(in the rows, 128 means zero)
Rotation paths and how fast each direction turns (degrees per step)
Each turn is a multiple of 5 degrees from 10 to 175, or 0.
Each row of a path follows its step; steps can be skipped.

step 0: [132 135 136 135 130 131 125 121 131 141 128 129 124 127 129 122 119 135
 128 113 134 123 122 132 127 120 119 129 136]
step 1: [129 126 131 126 128 123 137 126 126 125 128 135 128 129 121 133 125 124
 126 120 110 131 113 119 125 127 125 140 125]
step 2: [134 133 126 141 123 129 120 128 126 130 137 128 129 120 118 126 109 129
 121 125 136 129 127 128 125 126 124 133 131]
step 3: [133 130 126 129 122 114 126 141 124 137 118 141 133 124 124 125 131 125
 131 128 121 128 120 117 127 128 123 133 120]
step 4: [122 142 139 131 125 131 133 132 125 144 133 125 128 117 126 122 116 127
 127 126 135 127 125 128 137 126 133 131 132]
step 5: [135 125 122 122 125 119 134 120 136 142 125 134 130 133 129 125 120 128
 130 129 113 119 121 119 134 126 126 131 128]
step 6: [130 135 131 137 126 137 126 124 124 131 143 133 128 128 115 124 122 120
 124 125 124 119 130 129 133 126 140 137 124]
step 7: [144 127 128 130 124 126 114 128 127 138 118 128 136 134 127 126 126 131
 131 122 126 116 120 123 124 117 127 126 125]
step 8: [121 140 139 125 124 129 130 134 118 128 131 134 124 124 122 133 127 129
 119 122 121 124 118 129 131 115 137 130 125]
step 9: [131 121 126 126 119 124 126 122 127 133 124 126 132 124 127 122 107 141
 126 124 123 123 119 125 124 126 129 121 134]
step 10: [125 129 130 134 127 123 133 132 123 132 136 143 122 123 122 118 128 125
 119 119 114 123 129 129 123 131 129 129 118]
Speeds:
[129 127 122 128 130 125 126 130 128 133 125 129 123 133 128 127 129 131
 128 126 126 129 130 127 126 126 128 128 132]
160
[130 129 125 129 127 126 131 131 128 133 129 126 130 124 130 128 127 125
 126 130 128 134 131 126 129 132 125 131 127]
40
[131 125 128 126 128 123 129 128 132 127 127 130 131 128 129 127 130 127
 125 127 128 125 128 127 131 124 121 125 127]
160
[133 128 128 130 130 133 128 124 129 128 129 126 130 132 128 132 130 126
 127 124 126 129 129 129 127 126 126 134 128]
65

step 0: [126 120 134 138 134 127 138 126 120 128 131 116 126 129 140 125 119 141
 122 121 126 129 127 122 129 129 117 128 120]
step 1: [129 134 131 127 131 124 120 135 121 138 134 132 126 127 129 128 123 129
 118 110 123 129 122 130 131 135 125 111 133]
step 2: [134 139 124 129 126 125 133 125 120 123 126 125 129 122 118 111 134 125
 117 132 127 134 121 132 133 142 129 126 130]
step 3: [119 116 126 119 126 137 130 130 122 110 137 121 128 133 122 127 130 122
 116 126 124 127 130 132 125 134 128 132 132]
step 4: [131 124 118 119 126 125 143 131 121 132 138 119 127 127 139 142 123 130
 129 126 134 124 130 136 127 138 134 128 129]
step 5: [130 124 133 116 122 122 130 136 120 135 126 136 121 129 133 115 118 125
 135 124 132 125 120 139 127 127 127 129 118]
step 6: [132 132 133 120 123 135 128 118 139 131 135 122 129 134 131 111 119 125
 122 133 131 126 123 130 137 125 134 121 128]
step 7: [122 122 135 131 131 131 130 122 130 134 137 120 124 138 126 121 136 141
 119 137 130 126 130 134 114 134 124 121 124]
step 8: [125 127 127 124 125 127 127 125 124 135 142 137 132 114 132 137 135 134
 117 129 123 120 122 139 126 124 122 125 129]
step 9: [128 134 120 129 136 119 136 128 119 133 127 121 128 123 124 116 122 134
 124 128 117 122 124 136 137 120 124 139 127]
step 10: [129 132 126 115 136 131 124 130 118 125 139 128 121 142 120 121 129 131
 124 121 123 126 129 122 130 120 138 128 136]
Speeds:
[126 127 128 128 129 129 127 130 125 132 120 129 129 126 132 131 126 128
 127 128 124 125 125 131 130 129 131 126 127]
95
[128 134 129 126 127 129 124 125 129 129 125 130 126 132 127 125 127 130
 126 127 128 134 129 128 129 130 131 125 126]
80
[133 129 125 128 128 129 127 125 131 130 127 122 129 124 127 129 126 132
 131 130 128 129 128 130 130 132 127 129 132]
155
[126 128 127 129 132 127 129 131 127 133 130 125 128 134 127 132 129 128
 130 129 129 128 131 127 127 129 129 122 131]
115

step 0: [114 127 124 131 120 129 134 133 132 127 125 133 119 127 125 135 136 119
 129 132 120 130 125 114 121 127 127 126 136]
step 1: [123 123 138 137 143 136 128 126 128 131 133 127 118 133 125 134 136 130
 120 121 130 117 130 131 123 125 132 130 120]
step 2: [132 135 129 130 124 125 124 126 120 130 120 136 137 129 142 137 129 124
 124 123 134 119 121 126 120 130 117 133 126]
step 3: [126 124 124 125 126 121 132 129 132 142 121 126 120 133 125 138 122 113
 128 133 131 131 127 128 122 118 135 132 134]
step 4: [123 126 127 133 126 131 131 132 128 123 134 130 108 140 136 133 132 132
 124 121 127 125 130 115 132 126 126 124 128]
step 5: [121 131 139 130 133 127 119 126 129 129 127 131 133 120 130 128 141 123
 123 124 126 115 128 118 115 122 130 132 130]
step 6: [128 128 130 135 135 131 139 126 124 140 123 142 131 138 131 139 127 122
 128 137 135 126 125 136 122 127 124 127 126]
step 7: [128 128 123 127 118 127 137 130 124 131 126 123 113 127 136 130 121 115
 118 119 129 121 122 124 128 128 131 134 126]
step 8: [122 124 126 128 127 127 118 131 133 129 129 127 122 135 124 142 137 130
 137 124 124 124 119 115 121 120 127 126 131]
step 9: [126 130 139 136 138 129 131 128 133 128 121 138 124 129 131 138 130 129
 117 127 134 126 144 127 121 123 125 132 128]
step 10: [127 133 128 128 127 121 130 123 113 132 129 129 133 139 141 128 133 114
 121 128 131 122 120 129 123 127 132 125 131]
Speeds:
[126 126 127 129 128 128 123 128 126 131 131 124 127 126 135 126 128 131
 130 125 127 124 126 129 130 127 127 127 127]
120
[126 130 130 125 125 123 133 132 129 132 130 126 127 128 130 128 127 127
 129 127 129 133 124 129 129 130 129 128 128]
95
[132 128 126 133 131 128 133 130 129 131 131 128 125 130 129 126 126 131
 126 126 128 129 133 128 128 127 126 128 123]
135
[126 124 127 128 134 127 128 127 125 128 124 125 128 128 127 124 128 128
 129 127 133 131 127 123 128 131 125 129 130]
0

step 0: [127 124 131 124 133 117 131 123 119 139 135 124 131 130 127 125 129 135
 130 124 122 139 122 136 120 135 131 128 134]
step 1: [129 133 120 134 136 122 124 129 124 132 124 110 129 130 138 126 134 127
 127 118 130 131 132 133 131 133 128 120 132]
step 2: [134 133 131 135 140 125 131 123 125 119 125 123 122 140 130 123 127 135
 123 118 131 129 128 123 136 122 126 137 124]
step 3: [132 123 132 137 134 121 129 120 132 122 129 134 130 126 134 123 126 133
 142 124 118 127 129 122 123 135 122 136 131]
step 4: [117 130 125 135 138 117 124 125 131 132 133 129 135 125 133 127 136 130
 122 127 118 130 129 129 115 126 137 129 126]
step 5: [128 117 120 127 139 129 118 129 130 134 126 116 130 132 134 128 123 125
 117 126 124 140 129 125 128 125 127 133 123]
step 6: [130 118 126 139 131 121 130 122 128 125 128 125 119 127 139 139 122 138
 126 131 135 133 126 129 137 128 129 134 122]
step 7: [140 127 124 144 125 127 131 125 127 131 137 129 129 122 128 120 126 136
 130 126 122 128 129 128 128 132 140 137 129]
step 8: [130 127 128 138 134 118 127 127 121 126 134 125 139 128 118 131 129 121
 121 130 123 133 141 126 125 139 131 129 130]
step 9: [131 118 131 121 128 124 128 125 126 125 130 120 135 132 133 130 131 140
 117 121 134 142 133 129 120 127 125 128 134]
step 10: [137 122 131 135 131 121 121 122 132 125 123 120 127 119 139 124 125 132
 128 119 135 124 131 127 133 122 134 120 136]
Speeds:
[129 127 133 124 131 129 127 126 133 128 128 127 129 131 125 133 127 132
 129 130 128 129 128 129 131 131 126 132 129]
115
[129 130 132 131 130 128 123 135 127 127 126 131 125 127 128 127 128 130
 129 131 127 134 129 130 128 127 128 127 130]
0
[128 129 128 125 127 126 131 130 126 126 127 127 130 129 127 129 125 129
 130 128 129 133 132 123 129 125 125 128 122]
110

step 0: [121 140 136 126 137 127 133 124 118 136 137 135 124 126 133 143 117 128
 135 118 132 130 130 128 134 139 125 133 130]
step 1: [137 136 129 128 127 126 128 125 115 119 133 143 144 125 135 139 137 134
 133 132 128 137 124 132 123 131 126 127 126]
step 2: [132 124 128 119 128 135 148 128 113 124 132 138 120 122 121 139 122 129
 132 132 125 132 124 128 133 133 127 137 130]
step 3: [132 149 132 128 129 132 133 129 124 123 139 140 128 131 132 145 124 125
 119 124 139 127 128 127 130 131 124 122 123]
step 4: [137 132 132 129 124 125 139 130 118 128 135 131 137 111 119 142 131 138
 130 123 118 132 124 135 122 126 122 126 131]
step 5: [130 136 118 115 138 134 138 126 121 122 128 133 127 120 131 142 128 131
 117 135 132 120 119 126 135 131 124 137 133]
step 6: [138 132 135 131 127 129 139 135 130 131 152 134 128 123 136 140 130 134
 118 130 132 128 129 131 125 130 132 123 132]
step 7: [131 144 128 121 119 126 136 132 124 124 128 128 134 121 118 135 128 141
 117 125 126 133 118 129 121 124 130 142 134]
step 8: [127 135 128 122 147 135 139 125 125 125 138 136 126 117 124 132 128 127
 119 137 130 119 131 131 118 121 130 126 135]
step 9: [123 139 119 120 129 119 138 140 131 135 145 125 130 126 135 140 131 139
 124 126 130 135 132 129 125 122 128 128 130]
step 10: [125 140 140 121 134 128 127 125 122 131 133 133 137 118 128 129 128 138
 125 127 126 125 129 129 121 132 136 145 143]
Speeds:
[127 131 130 127 131 130 128 124 126 129 123 126 127 132 129 130 125 128
 126 125 127 123 126 125 128 129 132 131 130]
145
[129 124 127 128 130 127 126 128 128 131 129 127 131 126 136 129 131 130
 129 130 127 128 126 128 132 133 129 131 131]
80
[125 126 127 128 124 128 124 124 132 128 127 126 126 125 126 132 130 128
 129 131 128 127 130 122 126 131 130 127 126]
0

step 0: [128 126 125 127 116 116 133 131 118 140 127 126 118 119 123 125 127 125
 114 132 135 134 137 127 119 120 137 119 126]
step 1: [126 123 133 136 139 128 133 124 130 132 128 132 134 117 126 129 131 140
 142 133 120 132 124 130 121 120 128 110 119]
step 2: [123 127 121 123 131 130 122 122 131 138 125 145 130 133 131 127 109 126
 121 138 126 134 126 123 136 140 134 123 122]
step 3: [131 127 119 133 120 125 127 131 128 143 108 135 126 117 130 127 135 117
 133 127 134 131 132 133 122 127 128 122 141]
step 4: [120 129 134 128 139 121 129 139 142 132 120 129 132 135 134 133 134 140
 136 120 131 138 116 125 128 130 124 119 123]
step 5: [120 139 129 126 126 127 134 124 129 132 134 135 118 130 136 125 119 113
 115 133 135 141 122 133 120 137 124 129 124]
step 6: [129 135 125 128 122 138 118 134 127 128 128 125 133 119 126 133 139 126
 138 133 137 126 129 140 111 131 124 113 129]
step 7: [132 139 133 117 129 128 130 126 135 128 123 126 129 139 134 127 130 146
 130 133 136 131 129 131 139 140 138 120 114]
step 8: [142 134 123 136 128 131 140 117 129 131 121 135 127 133 129 124 125 125
 121 138 134 135 135 141 120 128 115 136 132]
step 9: [127 130 122 127 126 137 112 138 129 129 121 130 134 139 117 130 135 132
 133 122 133 129 133 126 120 123 112 124 116]
step 10: [122 136 133 123 122 120 130 118 122 122 115 130 115 133 132 125 130 135
 121 120 131 134 129 126 123 129 140 136 112]
Speeds:
[127 128 125 130 129 127 126 128 129 129 120 130 127 133 126 128 129 125
 130 124 124 129 126 127 129 127 127 132 129]
60
[130 126 128 127 132 126 123 127 130 126 128 128 131 127 126 135 129 132
 129 130 127 128 125 128 124 129 125 128 131]
145
[127 126 129 128 130 130 129 125 126 127 128 129 128 128 127 124 127 133
 126 126 129 131 124 126 128 136 130 131 128]
130

step 0: [129 134 119 128 125 140 126 125 126 128 135 135 141 124 124 120 131 126
 134 145 116 128 119 124 125 127 118 126 124]
step 1: [136 123 132 123 139 116 128 127 141 126 135 142 120 137 133 142 131 127
 126 125 129 127 124 129 124 134 134 128 126]
step 2: [128 134 118 133 115 130 123 125 125 119 129 122 134 118 131 121 138 127
 128 120 130 133 128 123 117 141 118 126 122]
step 3: [132 122 132 137 140 132 132 126 138 138 121 122 124 129 120 136 127 126
 124 125 123 115 130 134 114 123 134 125 123]
step 4: [132 134 129 125 114 122 135 130 126 118 129 131 140 134 133 117 121 133
 131 118 128 123 136 135 124 127 117 125 136]
step 5: [117 123 136 120 131 132 131 126 138 141 127 116 134 137 126 129 140 125
 129 134 121 122 121 120 133 131 128 124 125]
step 6: [142 141 125 118 122 131 135 126 127 124 138 142 134 124 121 131 116 131
 128 132 125 131 124 122 121 126 128 131 131]
step 7: [127 117 128 120 136 129 113 126 134 118 125 135 127 136 130 126 142 128
 132 119 128 123 124 125 132 137 131 121 120]
step 8: [132 138 130 136 118 134 134 122 130 139 130 129 131 117 129 131 129 137
 127 123 136 138 128 128 112 134 134 128 124]
step 9: [128 115 122 129 133 133 125 130 127 119 115 126 123 136 125 128 126 130
 136 126 115 119 129 133 115 124 125 124 138]
step 10: [131 128 139 126 116 129 143 125 132 136 132 129 134 139 129 119 132 128
 125 125 140 134 127 144 129 132 123 131 126]
Speeds:
[130 127 125 127 128 129 122 127 127 128 132 130 132 130 132 132 127 131
 127 130 128 129 125 125 129 128 131 131 124]
60
[127 126 130 131 127 129 130 128 128 132 128 127 131 131 134 127 127 133
 133 131 125 127 129 131 128 125 126 129 132]
70

step 0: [141 122 128 120 124 130 127 116 126 125 123 130 122 127 127 122 137 128
 132 135 131 123 132 127 131 124 122 135 114]
step 1: [130 137 136 119 136 134 124 139 126 124 136 133 134 128 126 138 125 127
 125 123 118 133 126 130 120 133 133 131 132]
step 2: [124 125 127 132 125 129 131 127 121 137 122 118 123 127 129 130 119 129
 135 129 140 132 139 140 128 126 121 121 123]
step 3: [128 131 133 123 134 121 130 131 136 134 119 128 118 137 124 121 127 128
 123 127 118 126 121 114 130 126 128 131 135]
step 4: [132 127 120 124 118 127 127 123 121 128 135 127 127 118 130 123 135 132
 127 140 133 128 129 137 124 140 134 136 129]
step 5: [124 132 134 130 130 129 134 136 130 134 137 132 142 136 127 132 128 131
 126 127 117 129 122 135 135 117 123 124 122]
step 6: [129 126 117 136 131 125 125 138 136 125 130 123 121 125 131 125 121 128
 129 124 147 121 134 127 126 131 129 126 133]
step 7: [122 123 130 127 132 125 130 112 121 126 123 130 135 128 131 124 128 127
 118 130 123 130 116 114 133 129 122 128 126]
step 8: [129 130 120 123 114 128 120 131 135 120 134 135 127 124 126 135 126 126
 142 128 122 122 128 133 125 128 133 135 123]
step 9: [135 134 134 129 136 135 132 129 123 128 127 132 133 131 127 136 133 130
 116 122 136 131 138 128 125 123 115 124 121]
step 10: [124 122 128 119 135 131 124 134 124 126 123 120 126 129 126 124 112 123
 142 126 132 130 124 123 126 128 135 127 134]
Speeds:
[125 131 124 131 127 127 128 129 128 125 128 126 125 127 128 133 130 127
 125 128 130 127 131 130 125 134 129 131 131]
155

step 0: [136 124 135 130 135 124 130 129 125 123 120 130 128 133 121 141 135 137
 122 122 116 127 131 132 139 130 117 122 131]
step 1: [122 131 131 125 123 134 129 136 124 120 128 133 120 117 124 124 129 134
 128 128 110 128 135 133 138 127 129 126 119]
step 2: [118 125 120 128 126 129 118 121 134 129 127 135 118 124 121 120 119 131
 133 133 120 129 116 127 123 129 124 132 117]
step 3: [120 124 126 135 123 120 126 124 142 124 125 129 128 130 118 130 122 126
 120 130 141 132 118 125 136 124 118 125 129]
step 4: [131 137 134 131 120 133 129 130 138 138 130 134 133 122 124 132 135 120
 120 127 130 122 129 130 141 128 117 126 137]
step 5: [128 130 137 120 134 132 126 131 125 137 123 132 130 126 120 129 127 135
 123 137 116 114 131 139 124 128 124 130 137]
step 6: [117 125 138 126 126 124 134 130 117 122 123 137 113 132 125 123 122 128
 123 139 127 129 126 138 126 123 133 127 128]
step 7: [130 119 130 134 125 124 127 127 131 137 125 135 114 125 135 127 121 113
 133 135 130 129 123 126 137 121 129 128 117]
step 8: [134 123 123 133 132 116 131 125 138 136 124 126 141 115 127 123 121 129
 127 137 133 121 128 121 137 127 128 126 128]
step 9: [128 134 123 134 122 126 138 126 128 129 135 138 135 122 133 123 132 135
 111 135 134 118 134 130 123 130 125 131 136]
step 10: [121 123 130 120 132 137 126 127 125 137 135 124 119 132 139 129 126 124
 114 131 129 120 136 132 119 123 124 135 133]
Speeds:
[127 126 135 124 129 129 130 129 128 130 133 130 127 129 126 126 129 131
 126 128 126 130 129 123 126 130 129 129 125]
80
[132 131 130 125 124 127 127 130 128 125 127 129 130 127 129 127 126 131
 131 126 128 120 129 125 131 128 128 128 127]
95
[128 129 127 125 133 126 128 123 129 130 125 128 131 127 126 124 126 130
 131 131 125 128 124 127 126 132 129 128 132]
120
[129 129 131 125 126 129 130 128 132 129 127 124 129 132 129 126 132 127
 126 127 130 127 129 131 125 129 123 132 133]
65

step 0: [126 124 122 128 134 135 120 128 134 132 118 136 134 127 123 130 126 124
 138 131 138 124 119 131 128 128 124 145 129]
step 1: [127 119 128 127 133 125 117 121 128 122 132 128 123 118 131 134 130 132
 126 133 138 130 134 134 121 117 120 118 138]
step 2: [131 128 133 125 130 125 128 131 128 118 124 127 135 135 114 134 128 128
 121 137 123 113 129 120 128 131 129 125 138]
step 3: [137 133 133 130 138 120 125 129 144 132 126 128 126 137 130 122 124 125
 131 129 143 130 122 125 127 123 137 131 132]
step 4: [126 124 134 137 127 119 123 113 122 121 123 126 122 128 128 124 130 115
 123 125 124 131 138 124 125 117 123 133 126]
step 5: [132 126 125 128 119 132 119 126 124 138 129 119 131 139 119 125 125 134
 116 138 121 131 129 125 133 125 136 131 133]
step 6: [127 132 131 133 127 120 132 131 121 135 120 129 130 137 130 128 128 126
 136 130 129 133 121 144 115 123 138 126 130]
step 7: [127 122 124 127 132 137 137 121 124 124 124 120 122 123 123 132 127 127
 136 137 125 138 131 124 122 118 126 142 124]
step 8: [122 129 122 133 126 133 114 124 128 137 134 126 132 123 125 132 124 128
 129 138 131 122 124 137 125 135 121 139 140]
step 9: [131 119 128 125 136 122 127 138 126 119 121 128 130 127 135 136 142 131
 126 140 135 127 129 138 121 126 131 122 134]
step 10: [124 128 132 123 135 133 127 123 128 118 129 137 131 136 117 135 128 125
 135 132 137 119 126 114 126 121 129 134 128]
Speeds:
[126 127 129 125 128 130 124 130 122 129 128 130 129 131 127 128 133 131
 128 125 128 128 129 129 131 124 129 124 131]
90
[126 126 128 125 130 129 129 123 131 130 128 134 128 127 129 129 128 124
 133 127 128 131 130 126 129 123 129 130 126]
110

step 0: [122 136 122 124 120 131 132 132 123 119 116 122 125 120 127 138 126 138
 139 127 115 134 126 123 129 123 119 128 127]
step 1: [112 137 127 121 120 126 124 121 124 131 129 123 125 127 133 130 119 135
 113 133 124 118 135 127 134 126 127 136 128]
step 2: [136 130 134 118 119 130 128 124 125 123 139 117 120 130 129 130 131 129
 124 136 116 133 125 133 139 123 119 118 128]
step 3: [118 120 111 125 124 126 129 125 134 137 133 121 122 126 119 140 126 124
 122 123 115 126 127 132 131 128 130 123 125]
step 4: [128 134 116 121 132 139 139 134 126 124 124 124 118 125 120 119 118 132
 129 143 120 127 124 124 130 128 128 126 130]
step 5: [120 115 125 121 128 126 124 118 134 123 117 121 130 127 131 130 118 138
 123 136 127 122 124 136 135 137 121 128 131]
step 6: [127 140 134 123 129 130 129 132 137 118 122 113 127 120 125 134 127 123
 115 128 121 138 125 126 133 134 127 120 122]
step 7: [125 133 115 125 126 133 124 122 136 127 131 118 125 136 125 132 124 135
 124 116 129 117 116 122 132 124 119 127 119]
step 8: [131 135 119 120 126 134 132 119 125 124 132 131 133 129 121 132 112 129
 128 136 128 137 138 119 139 131 124 118 126]
step 9: [131 116 129 111 128 134 126 118 132 126 122 119 119 125 122 130 126 124
 125 126 125 114 138 124 131 132 129 124 129]
step 10: [123 134 127 122 122 127 126 124 136 125 120 125 129 122 117 127 129 128
 129 140 126 127 123 126 125 119 131 106 120]
Speeds:
[129 127 128 131 132 128 126 122 125 128 130 129 129 131 132 127 126 128
 127 134 130 129 126 127 131 128 125 127 131]
115

step 0: [134 135 134 119 120 118 126 122 126 139 125 130 124 118 129 120 134 125
 125 136 124 125 134 132 128 118 120 124 126]
step 1: [128 117 132 121 126 117 128 143 122 124 128 128 123 126 128 123 132 121
 120 117 125 127 131 134 124 133 123 134 128]
step 2: [130 122 125 132 132 128 138 132 128 144 119 130 117 127 127 117 124 125
 129 123 125 132 119 133 137 118 128 131 129]
step 3: [114 129 134 121 129 128 132 138 130 137 125 120 133 133 129 135 141 130
 130 122 122 130 126 131 136 128 120 126 125]
step 4: [121 123 131 135 120 127 132 124 137 127 127 135 128 138 131 122 134 130
 128 120 125 124 130 142 127 124 137 115 126]
step 5: [119 132 119 125 121 124 131 121 129 138 128 134 128 119 126 125 141 123
 125 127 129 117 133 123 123 123 120 125 122]
step 6: [139 121 134 125 118 126 141 136 128 128 131 130 126 129 120 122 138 134
 128 126 125 122 128 132 117 136 124 132 127]
step 7: [136 132 126 128 131 133 131 133 130 139 123 132 122 128 131 116 131 126
 121 129 128 136 139 135 129 116 122 137 124]
step 8: [126 130 137 124 135 112 125 133 127 137 129 119 121 132 123 126 133 125
 132 121 119 130 132 134 130 133 119 126 128]
step 9: [122 114 118 130 130 120 127 133 139 131 117 132 129 137 134 121 128 125
 125 123 124 128 124 140 129 127 131 129 129]
step 10: [115 133 128 123 122 125 133 128 137 140 129 129 129 130 124 122 138 123
 130 134 128 127 116 122 130 120 122 121 133]
Speeds:
[129 126 132 127 128 130 125 125 130 129 125 130 127 130 125 130 129 128
 128 128 134 124 130 127 132 131 129 131 132]
0
